128 stands for zero in the data rows.
How far apart are the two rows of each pair, measured in a hidden way? 0 means very close, and 30 very far. Two or three weighted sums of its numbers give each row a place; it is the straight-line distance between the places.
[119 140 153 173 114  94 144 162 102 155  94 166 139  87  84 154]
[ 74 107 120 142  91 151 118 161 138 129 107 118  72 105 118 144] -> 12
[123 136 129 172  86 106 130 149  90  89 101 142 111 108 106 156]
[ 67 104  83 127 111 132 107 160 130 103 113 158  56 114 111 152] -> 13
[134 115 133 116 172 147 130 111 131 112 134  98 151  89 153 110]
[143 116 138 124 133 104 103 110 128 160 109 142  98 152 115 123] -> 20
[152 146 136 149  93  86 122 149  88 136  83 135 100 144  98 156]
[147 148 128 111 143 102 113 114 133 144 124  86 140 149 122 110] -> 7
[ 72  92 110 128  56 149  89 136 135 149 133 143  77 140 105 141]
[108 146 138 166 129 137 134 159 100 148  88 141 108 112 109 156] -> 6
[111 111 161 178 101 136 141 171  93 170 102 162 157  92  66 159]
[125 119 152 129 133 106 112 144 128 144 125 163 156 125 127 140] -> 11
[101 124 159 170 121 133 118 169 105 160  83 152 124  86  83 179]
[143 143 149 157 120 116 116 156 104 129 105 148 126 141  98 138] -> 8
[ 93  88 101 140 131 152 100 160 122 149 147 112 150 105 103 144]
[175 147 128 156 162 110 132 132  95 117  89 123 158 164 134 127] -> 7
[106 148 113  60  66 186  77 100 204 117 166  79 113 185 172  62]
[185 159 139  96 113 122 120  99 170 142 140 121 158 153 153  79] -> 16
[153 159 108  92  81 129 145  60 162 122 172 107  99 205 156  74]
[ 70 109 101 112  78 194 154 131 168 153 204 104 118 121 130 109] -> 13
[152 141 144 124  93  69 109 123 112 119  81 148  94 184 118 123]
[108 138 126 147 120 134 155 116 126 167 139 133 133  71 118 134] -> 20
[116  87 144 187 101 105 159 188  74 150  67 186 123 101  70 173]
[103 156 124 110 154 175 134 142 148 163 146 115 153 105 141 127] -> 21
[170 182 133  81 113 150 134  82 173 102 184 114 148 199 152  67]
[160 126 145 149 130 110 138  96 131 106 108 125 116 129 140 105] -> 5
[ 89 164 149 138 117 151 107 145 126 137 106 145 130 116 109 171]
[ 80  73  91 138 122 138 109 181 130 114 103 146 114 111  92 159] -> 17
[137 144 108  83 119 132  98  96 167 122 167  70 105 187 163  76]
[186 177  99  40 104 138  82  30 201 109 141  86  77 247 209  32] -> 6
[117  99 139 128 119 102 124 147 118 146 122 163 139 115 103 150]
[146 112 147 112 188 142 129 116 119 127 138 130 178 108 160 119] -> 12
[180 146  75  62  83 129 143  44 172  92 222  41  82 203 214  35]
[181 138 136 107 142  88 125 115 150  96 133  85 168 193 167  84] -> 24
[ 49  75  96 145  81 160 119 161 153 143 146 135 102 110 116 152]
[113 126 103 114  99 170 119 100 141 110 171  87 120 120 148 134] -> 17
[102 132  85  76  72 179 115  77 177 112 166  90  79 133 136 119]
[171 173 164 109 175  49 140 105  86 124  99 145 152  96 129 139] -> 24
[ 89 129 153 145 146 136 150 165 109 158 127 125 160  83  91 170]
[187 169 147 106 146 107 145  96 144 131 119 110 159 150 140 101] -> 9
[127 142 120 128 119  86 142 154  85 111  85 156  87 134  77 167]
[121  99 140 158 132 133 164 144 113 108 122 138  90 104 132 147] -> 15
[116 132  91  85 117 129 108  95 180 143 153  92 145 165 140 112]
[ 68 132 116 110  97 188  89 167 144 139 143  98 117 118 114 132] -> 19
[109  59 127 137 114 120 145 153 109 122 155 170 114  75 110 156]
[133 116 145 127 125 113 115 131 142 119 121 141  83 153 166 126] -> 10
[162 143 147 134 142 114 129 137 111 117 131 133 160 144 119 111]
[159 161 139 116 125 141 115 117 136 149 115 113 186 157 141 113] -> 6
[121 124 133 120 176 128  99 128 136 146 112 107 136 156 128 132]
[170 121 132 134 155  83 121 136  84 133  86 151 179 156 115 167] -> 9
[161 124 132 137 126  76 163 100 113 120  96 136 101 139 121 125]
[174 156 147 136 170 131 154  91 128 129 124 116 175 129 161 118] -> 15
[117  82 130 172 125 113 134 143  93  99  95 150 102  91  92 166]
[144 149  91  70 112 159  93  79 187  72 157  62  96 148 193  56] -> 12
[133 154 147 171 127 116 133 160  92 152 107 146 113 109  91 152]
[113 137 116 109 163 117 120 114 143 140 148 103 149 132 132 136] -> 14
[102 127 107  80 166 169  79 101 203 123 182  68 101 171 212  84]
[176 110 146 157 143  92 171 113  78 114  83 144 154 119 129 134] -> 19
[ 95  94 152 133 137 157 119 160 104 155 112 170  97 150  84 166]
[151 150 142 152 162  73 138 156  88 124  97 175 166  94  90 153] -> 13
[126  95 131 171 145 138 168 163 111 101  96 137 156 106 128 124]
[143 151 128 137  84 122 164 141 120 140 120 147  81 125 115 123] -> 29
[138 112 155 166 153 106 155 151  99 145 129 135 132 104 114 142]
[158 155 154 162 122  79 151 156  98 123  65 131 115 130 106 136] -> 10
[154 127 149 112 148 109 120 109 151 125 153 114 160 142 149  96]
[147 119 111  48 156 195 100  71 198 143 213  24 155 159 212  44] -> 6
[121 152 146 161 130 108 132 149 110 129  90 140  77 100  86 173]
[138 171 138  89 100 168 113  99 160 127 142  82 128 178 153  97] -> 20
[160 126 106 122 109 112  89 146 109 125 137 125 120 152 122 108]
[113  99 131 105 140 140 118 152 120 137 107 129 133 119 130 140] -> 9
[141 150 159 114 133 130 110 133 125 135 108 144 141 124 139 133]
[169 111 130 100 118 129 136  92 125 115 168  81 122 178 166  76] -> 24
[151 170 104  50 108 149 101  41 198 124 193  63 105 207 188  45]
[170 123 163 151 178  79 145 130 102 144 105 144 186 147 122 144] -> 8
[167 163 145 126 144 130 119 118 112  99 125 130 117 133 162 126]
[155 169 111  58  78 147 137  38 216 106 190  70 102 204 219  38] -> 12
[181 127 132 135 135  57 136 110  95 130  97 149 152 149 121 128]
[118 118 113 120 113 136 109 124 134  94 118 104 135 109 133 130] -> 25
[178 137 147 148 155  99 134 102 112 127 155 118 187 121 136 114]
[107  92 151 173 157 115 130 171  85 159  89 164 137  79  82 175] -> 7
[128 187 109  93 108 156 109  92 184  86 173  90  96 179 157  75]
[147 124 141 144 111 115 160 126  97 105 100 151 102 108 120 129] -> 11
[153 110 114 158 148 116 157 138 109 128  92 118 180 108 124 125]
[120 126  92  91 129 149 115  91 162  98 159  93 104 147 131 109] -> 15
[118 118 130 105 134 138 146 112 156  88 144 119 122 117 168 121]
[123 115 110 130 139 122 157 160 104 131 127 140 149 126 118 149] -> 16
[ 78  94 138 170 104 184 126 154 136 115 177 145 121  84 111 145]
[101 151 115 105 106 164 150 130 113 149 123 131 149 121 114 144] -> 22
[104 111 105 151 114 148 128 123 130 154 141 130 131 149 137 138]
[145 134 156 148 127  93 175 136 107 126 120 141 139  87 102 137] -> 13
[121 105 137 161 107 101 136 138 100  93 114 124 104 103 101 159]
[165 161 172 151 192  94 136 129  92 164  84 115 161 123 122 138] -> 13
[115 116 123 118 125 140 142 105 141 129 144 119  90 111 130 132]
[ 79 141 123 129  81 151 119 143 132 157 138 117  95 127  75 169] -> 9
[172 149 144 155 160  73 165 104  80 147  96 134 168 105 122 158]
[129 133 148 153 136 107 146 174 106 128  93 155 123 127 117 147] -> 24
[150 159 148 155 120 106 106 133 107 131  93 145 149 114 102 142]
[128 203  92  37  98 144  83  41 219 145 196  30 103 174 196  57] -> 16
[ 81 127 103 136 121 131 114 132 138 139 122 145 131 105 109 154]
[ 96 142 118 136 108 133 114 152 124 146  94 163 106 108  70 144] -> 2
[170 138 145 133 192 119 145 106 128 124 131 116 164 110 156 112]
[132 140 133 133  98 106 135 115 131 147 114 148 152 162 106 145] -> 14
[164 169 160 126 141 128 150 122 113 160 131 113 164 107 112 137]
[110 115 121 133 147 158 101 134 145 140 132 136 148 113 119 122] -> 14
[ 72 109  80 114 141 140  90 147 147 111 138 130  96  90 150 135]
[127 110 120 185 164 125 145 167  89 133 107 161 155  88 123 164] -> 13
[108 146 121 100 105 133 137 104 158 145 132  98 125 129 133 111]
[ 80  95 101 145  94 159 132 168 130 140 138 153 132  85  97 167] -> 11
[172 138 126 141 130 104 148  95  85 117  92 158 141 118 130 133]
[141 161 143  89 162 128 134 123 136 154 119  85 169 187 139 117] -> 15
[181 193 136  43 128 183 128  54 187 118 210  50 162 204 195  48]
[172 161 132  69 137 134 131  75 148 119 176 131 147 156 194  96] -> 19
[156 150 141 112 143 115 170 104 124 135 135 130 170 141 164 107]
[125 101 135 135 128 114  91 153  97 125  91 148  99 124 106 151] -> 8
[169 151 124 133 125 110 147  95 124  94 143 125 119 178 177 115]
[127 130 117 170 163 109 128 166  84 133 124 161 149  68 121 178] -> 16
[116 164 101  60 114 133  82 101 169 103 163 107 119 168 141 101]
[110 133 127 157 129 141 121 162 101 158  91 154 157  92 107 166] -> 11
[157  99 126 135 110 117 147 125 129 129 141 140 105 151 124  84]
[155 152 160 151 186  84 114 136  83 114  83 162 173 141 126 162] -> 18
[174 140 154  93 172 141 163  87 154 135 152  95 132 152 122 105]
[177 124 109 128 123 127 136 115 124 103 140 136 121 166 169 105] -> 14
[140 115 143 132 194 107 115 177 107 159 121 140 186 127 113 145]
[153 106 155 161 152 105 159 136  88 121  87 186 131 101 104 142] -> 6
[185 168 127  55 128 149  99  35 185  93 158  56 123 214 227  49]
[126 127  80 126 106 122 115 123 137 120 138 138 106 156 133 140] -> 14
[ 82 103  91 101  89 182  89 143 156 121 179  76 127 104 136 111]
[178 179 166 152 164  41 130 130  93 150  59 145 154 121 121 146] -> 25
[ 75 111 105 132 118 181  97 152 145 145 138 127  93 110  92 142]
[144 161 138 148 108 104 131 150  95 139  74 166  92 146  92 136] -> 12
[113  95 119 168 138  97 147 166  79 137  98 166 155 100  88 164]
[167 156 127 160 107  95 159 129 112 123 138 117 151 144 142 115] -> 7
[151 148 131  52  98 171 140  85 191 143 185  75 100 149 181  50]
[151 103 155 136 158  96 112 149 114 106 132 105 131 119 124 106] -> 12
[168 144 129  60 181 137 106  79 191 143 160  64 174 191 195  64]
[145 165 109 103 165 166 139 106 139 124 164  86 136 125 151 107] -> 14
[ 69 114 116 156  64 142 129 187 123 141 137 171  83 134 107 148]
[126 132 122  60  88 141 114  93 181 155 161  93 115 189 176  89] -> 17
[121 157 126 117 117 143 139 127 153 114 128 105 135 125 148 113]
[117 137 131 133 112 123 117 111 116 119  99 149 112  88 102 153] -> 15
[101 124 121 102 101 184 102 125 172  73 168 133 125 131 132 128]
[108 129  92  92  79 156 105  91 178 155 152 116 113 163 123  89] -> 29
[127  94 139 141 114 128 153 174  96 126 134 158 143 138 110 145]
[167 125 173 140 142  78 131 119  90 147  96 140 173 102 123 147] -> 17
[130 127 124 124 116 125 109 139 122 146 118 143  95 128 116 137]
[107 136 114 104 152 191 115 103 161 115 136  99  91 133 131 113] -> 16
[ 82 102  99 167  93 138 115 191 122 145 140 159 104 107  90 158]
[104 108 108 131  99 128 146 134 116 136 129 141 112 101  87 148] -> 18
[ 92 101  93 181 122 113 109 176 116 111 144 176  94  76 111 168]
[ 81 137 170 151 115 145 132 151 137 127 135 180 112  84  82 166] -> 11
[132 109  89 129 116 152 140 128 126 115 146 116 110 112 121 111]
[141 125 139 110 134 127 138 120 144 124 131 104 154 142 152 104] -> 7
[177 152 113  94 123 119 118  69 166 133 168 105 136 191 184  69]
[110 158 112 126 132  99 131 143 122 124  95 168 117 101  98 158] -> 17
[160 123 149 145 207  39 136 149  83 159  83 131 186 112 100 163]
[ 70 139  94  99 109 177  91 118 190 135 174 101  76 143 155 109] -> 28
[142 129 128 158 153  92 141 171 100 143 123 137 118 141  99 133]
[100 102  99  78 155 184 104  99 175 121 156  98 133 139 152 103] -> 26
[135 163 128  85 101 127 103  74 180 122 141  77 143 152 170  70]
[129 135 108 121 106 105 139 118 119 116 104 114  89 144 129 112] -> 14
[153 155 158 143 113 129 145 113 121 128  93 130 115 131 136 113]
[ 62  84 137 118 101 154  82 155 141 127 151 132 113  91 109 141] -> 8
[162 154 123  76 157 149  81  82 166 132 170  69 140 221 200  55]
[107  59 124 145 134 128 139 184  77 149 119 188 137  82  72 183] -> 12
[140 114 108 130 127 125 114 112 123 134 159  92 157 120 162 105]
[123 148 113 123 153 133  83 111 149 113 128 105 148 116 123 135] -> 19
[118  93 125 156 147 114 146 185  88 164 111 170 132 104 107 169]
[ 99 131 136 166 128 138 143 172 123 140 141 127 115 106 102 139] -> 12
[112  97 123 180 125 113 131 170  61 140  77 164 161  87  81 185]
[ 68 114  98 130  99 175 110 142 157 131 142 142  96 131 118 120] -> 14
[ 97 163 111  91 119 221 134  86 186 106 177  95  99 140 149  91]
[154 159 148 141  97 110 163 105 144 110 125 112  99 147 102 121] -> 17
[ 75 107 131 131  84 182 117 149 133 143 134 152  92  84 106 148]
[154 115 131 110 139 133 124 106 134 115 147 115 101 147 175 117] -> 13
[172 153 104  84 124 127 107  69 170 107 162  54 126 165 198  58]
[115 124 138 160 126 123 153 156 103 122 109 144 123 113 107 159] -> 9
[103  57 125 135 133  82 132 163  90 139 147 181 136 101  80 148]
[133 120 122 129 118 119 117 125 113 141 101 116 122 128 123 119] -> 13
[141 113  93  77  93 130  74  63 165 106 155 104 131 185 201  87]
[131 117 139 123 139 147 112 104 159 148 127 119  99 145 144 114] -> 12
[127 119  83 143 157  94 152 126 101 139 125 150 125 143 102 136]
[129 154 119 108 100 151 159 120 150 119 186 107 136 133 133 114] -> 22
[176 129 163 143 151  77 147 118 110 127 101 123 176 173 147 127]
[103 110 106 115  75 152 100 124 171 121 147 127  63 155 154 105] -> 19
[149 115 116 159 118  59 154 119 105  92 102 144 116 121 131 157]
[109 141 148 164 125 129 146 163  96 124  90 162 111  90  99 184] -> 17
[168 139 141  82 130 136 161  80 163 136 172 102 155 181 161  88]
[174 165 129 119 185 117 106 104 116 113 121 109 168 127 158 131] -> 16
[139 143 119 101 140 173 118 132 148 146 171 116 163 170 162  88]
[145 170 145  89 130 121 125  78 150 115 138 111 121 141 118 113] -> 21
[155 167 169 122 154  94 109 111 126 141 110 141 125 162 137 131]
[130 122 169 176 162 110 154 158  87 126 124 146 158  96 133 161] -> 8
[126 108 102 165 129 108  84 153 107 128 127 126 132 107 129 139]
[ 69 151 118 130  77 185  97 146 161 119 186 101 132 113 133 135] -> 19
[ 99 117 114 154 159 147 100 169 118 128 120 134 137 119  75 149]
[124 140 118 144 142 146 155 137 121 155 109 126 168 106 117 144] -> 8
[172 125 118  85 155 102 116  55 148  98 147  69 188 156 192  62]
[117 124 107 161 141  75 119 183 101 119  87 159 124  89  85 175] -> 19
[154 152 121 134 129 102 132 152  93 166  75 160 142 145 112 139]
[161 130 145 144 141 121 149 137 103 123 119 166 118  79 109 155] -> 19
[160 118 124  98 120 115 129 118 149 114 153 106 118 158 172  99]
[ 79 121 100 125 101 156  59 126 145 116 132 114  84 108 127 133] -> 14
[141 115 146 133 103 140 134 106 127 131 145 123 119 132 133 109]
[ 85 106 118 108 102 173 114 134 154 137 172 105  95 151 138 121] -> 5
[ 76 126 112 120 117 166  95 133 145 119 150 108  93 121 130 142]
[ 82  86 132 154  95 186 166 159 125 119 131 144  78 101 113 145] -> 11
[141 118 123 158 117 100 137 153  89 106 139 151 134 114 124 159]
[106 110 144 143 114 137 135 153  97 167  99 146 150 106  74 162] -> 5
[130 127 143 138 144 117 176 125 133 146 131 108 194 142 138 114]
[119  82 129 174 115 110 151 172  94 145  73 173  75 107  97 167] -> 14
[ 50 106  82 119  95 210 102 147 151 118 123 127 102 108 101 148]
[ 99 120 109 153 100 140 109 146 126 119 118 137  68 103  86 152] -> 17
[ 98 177  97  56 143 183  87 112 197 123 180  67 138 134 162  82]
[126  93 153 164 164 111 153 161  88 102 106 144 133 113 111 148] -> 19
[145 104 132 158 121 161 136 137 105 101 128 143  92 120 111 140]
[124 126 131 144 155 150 126 143 129 135 142 166 163 139 133 110] -> 7
[ 82 105 124 113  94 192 102 126 157 142 152 113  97 136 128 110]
[ 81 123 114 125 132 184 140 112 147 137 148 121 139 117 144 143] -> 10
[170 142 151 154 154  91 166 134  85 151  95 140 165 101 105 147]
[146 117 128 131 162 117 120 120 104 137 135 121 160 127 146 122] -> 4
[125 141 131 124 113 158 147 145 124 158 119 161 122 154 134 116]
[ 90 119 114 145  68 107 130 151 104 114  75 170  85 101  85 159] -> 9
[105  98 150 168 109 117 110 167 104 144  73 163 117 107  80 165]
[158 123 133 153 137  96 131 138 114 133 105 155 139 120 149 107] -> 10
[115 125  93  74 114 164 109 113 179 116 203  74 147 160 182  89]
[115 116 160 185 144 132 157 174  93 119 112 154 166  85  88 157] -> 6
[ 52 118 129 131 110 196  95 153 157 167 133 147  60 125 101 167]
[ 85 121 130 123 112 118 138 148 132 172 143 138 126 103  99 149] -> 18
[110 103 152 152  79 134 141 168 120 160  74 180  88 126  88 161]
[147 142 141 143 163  91 115 148  99 133  83 157 156 114 112 147] -> 17
[178 215 105  76 154 137 106  70 190 117 193  74 139 194 189  74]
[137 161 139 130 151 147 140  92 142 136  97 121 128  97 139 146] -> 7
[129  89 144 166 116 118 116 145  95 112  91 168 160 128 123 137]
[160 122 127 115 150 109 148 125 113 145 114 127 155 115 101 134] -> 25
[ 70  92 109 148 118 177 141 180 110 164 120 161 130 110 117 170]
[155 162 152 106 122 149 103 103 137 123 148 125 149 134 148  95] -> 14
[165 179 152 120 153 102 169 102 126 103 135 142 170 106 140 119]
[177 150 161  85 187 100 158  94 124 111 128  90 205 137 170 101] -> 16
[152 114 106 152 107  93 163 136 123 131 138 132 127 126 132 115]
[148 110 132 177 178  95 148 139  82 128  99 129 130  93 119 142] -> 10
[ 70 118 113 126  96 130 111 162 131 130 135 144 117 110  93 167]
[117 124 140 142 128  98 135 146 104 126 104 145 121 127 127 148] -> 8
[166 156 167 129 154  82 140 122  94 148  79 181 151 138 102 157]
[157 124 153 144 140  66 151 129 126 128 105 135 140 145 143 146] -> 14
